[[ 150   34   56   26   26]
 [ 852 -324 -340 -111 -942]
 [ 220   31  -24   71 -113]] | 150

[4 9 5 0 7] | 5

[[72 73 61  9 12  7]
 [77 91 21 48 28 16]] | 73

[ 38 158 248  69] | 69

[9 1 6 5] | 5

[119 222 133 177 131  50] | 133

[-26   7  30  -2] | -2

[[103 103 107 101 110 101 111]
 [ 24  28 114   1 168  28 182]
 [202 199  96 223  43 173  29]] | 199

[-869  303  699 -825] | -825
---
[-49.612, 104.226, -180.414, -77.919, 172.082, -91.971] ==> -91.971
[10.99, -9.06, 2.30, 4.62] ==> 4.62
[1.406, 10.601, 13.764, -15.014, 8.478, 6.192, 15.972] ==> 15.972
[86.5, -17.6, -127.5, -142.6, -136.7, 174.8, 44.4] ==> 44.4
[-0.144, -0.118, 0.030, -0.018, -0.187, 0.103] ==> 0.103
[-90.2, 17.5, 113.1, 107.9, -177.9] ==> -177.9
[-127.982, 24.930, 186.256, 28.281, 41.094, 87.288, 2.094] ==> 2.094
---
-23   42   23  -13   31
 17   25   26  -26    8
 28   30  -13   40  -48
ans = 17

2  1  2  9  8
4  4  7  2  5
ans = 4

 5  57  74  62
89  59  77  57
62  63  62  32
ans = 89

7  5  8  4  1  6  4
7  9  4  4  4  4  5
8  7  4  6  6  6  8
ans = 7

284  649  173  401  377
566  330  620  907  336
ans = 566

6029  3533  5404  2413  5631  5746  4576
4964  3582  6055  7322  5605  6365  4965
8656  5263  5750  5934  5755  7130  6271
ans = 4964
---
[-36,  53, -60, -63,  43] gives -36, 43

[-10,  -4,   5, -29,  57] gives -10, 57

[12,  4, 31, 27, 60, 24,  1] gives 12, 1

array([[ 44, -19, -33,   8,  18],
       [-64,   4,  53,  11,  62]]) gives 44, 62

[ 59,  39, -14, -30,  35, -13] gives 59, -13

[ 69,  -5, -19,  22,  -4] gives 69, -4
---
-39	-38	-49	2	4
4	-2	11	16	4
-71	-54	38	-16	-13
: -16

-54	28	-9	-8	-42	-9	11
27	-18	29	5	33	-14	51
37	14	-5	-4	4	30	-57
: 30

-49	30	9	-42
-27	9	29	-54
-48	28	11	-43
: 11

38	22	19	-29	-28	39	-17
18	68	7	-19	-6	20	5
-15	67	19	20	32	-8	5
: -8

-36	-65	-36	-32	-10
-38	-54	-32	-19	-12
-25	-61	-42	-40	-31
: -40

-27	3	-24	14	-10	-37
-32	-9	-19	-53	-7	-29
-32	18	-18	-4	-28	-32
: -28
---
array([[-48, -49,  33,  26,  33,  27,  25],
       [ 54,  56,  19, -53,  20, -55, -51],
       [ -4,  -4,  27,  -8,  27,  -8,  -8]]) Answer: -8

array([[ 13,   2, -38, -55,  63,  30],
       [ 34,  13,  39,  21,  -4,  18],
       [ 10, -12, -17,   6, -10, -41]]) Answer: -41

array([[ 49,   6,  17, -52, -14],
       [ 26,   4,  26, -67, -16],
       [ -1,  27, -26, -63, -30]]) Answer: -30

array([[ 13, -59,  34,  56],
       [ 10, -57,  60,  64],
       [  1, -54,  55,  72]]) Answer: 72

array([[60, 34,  0,  0],
       [ 0,  8, 61, 31],
       [16, 66, 17, -1]]) Answer: -1

array([[-16,  -4, -41, -10,  -4, -33,  -6],
       [ 34, -12,   0, -11,  56,   9, -38],
       [ 29,  54,  32,  33,  58, -41, -42]]) Answer: -42

array([[ -8,  10,  72, -10, -29],
       [ 59, -24,  51,  28,  37],
       [ 65,  39,  18,  -3,  24]]) Answer: 24

array([[  7,  16,  72,   5],
       [ -5,  -2, -24,  41],
       [  0,  13,  62,  18]]) Answer: 18

array([[ 56, -50, -40,  46, -37],
       [ 46,   9, -38,  20,  -6],
       [ 42,  57, -19, -30, -43]]) Answer: -43
---
[ 34, -34, -33, -59, -12, -19] --> -12
[  5,  12, -52,  70,   8] --> 8
[ 59, -24, -25, -21,  -4, -28,  25] --> -4
[ 11,   6, -51, -24,  -1,  -4] --> -1
[ 19,   1,  -3,  -3, -61] --> -61
[ 42,   1,  71, -55,  45,  36] --> 45
[ 53, -45, -25,  14,  42, -60, -31] --> 42
[-56,  -9, -17,  40,  17] --> 17
[-10,  66, -59,  56,   0,  -1] --> 0
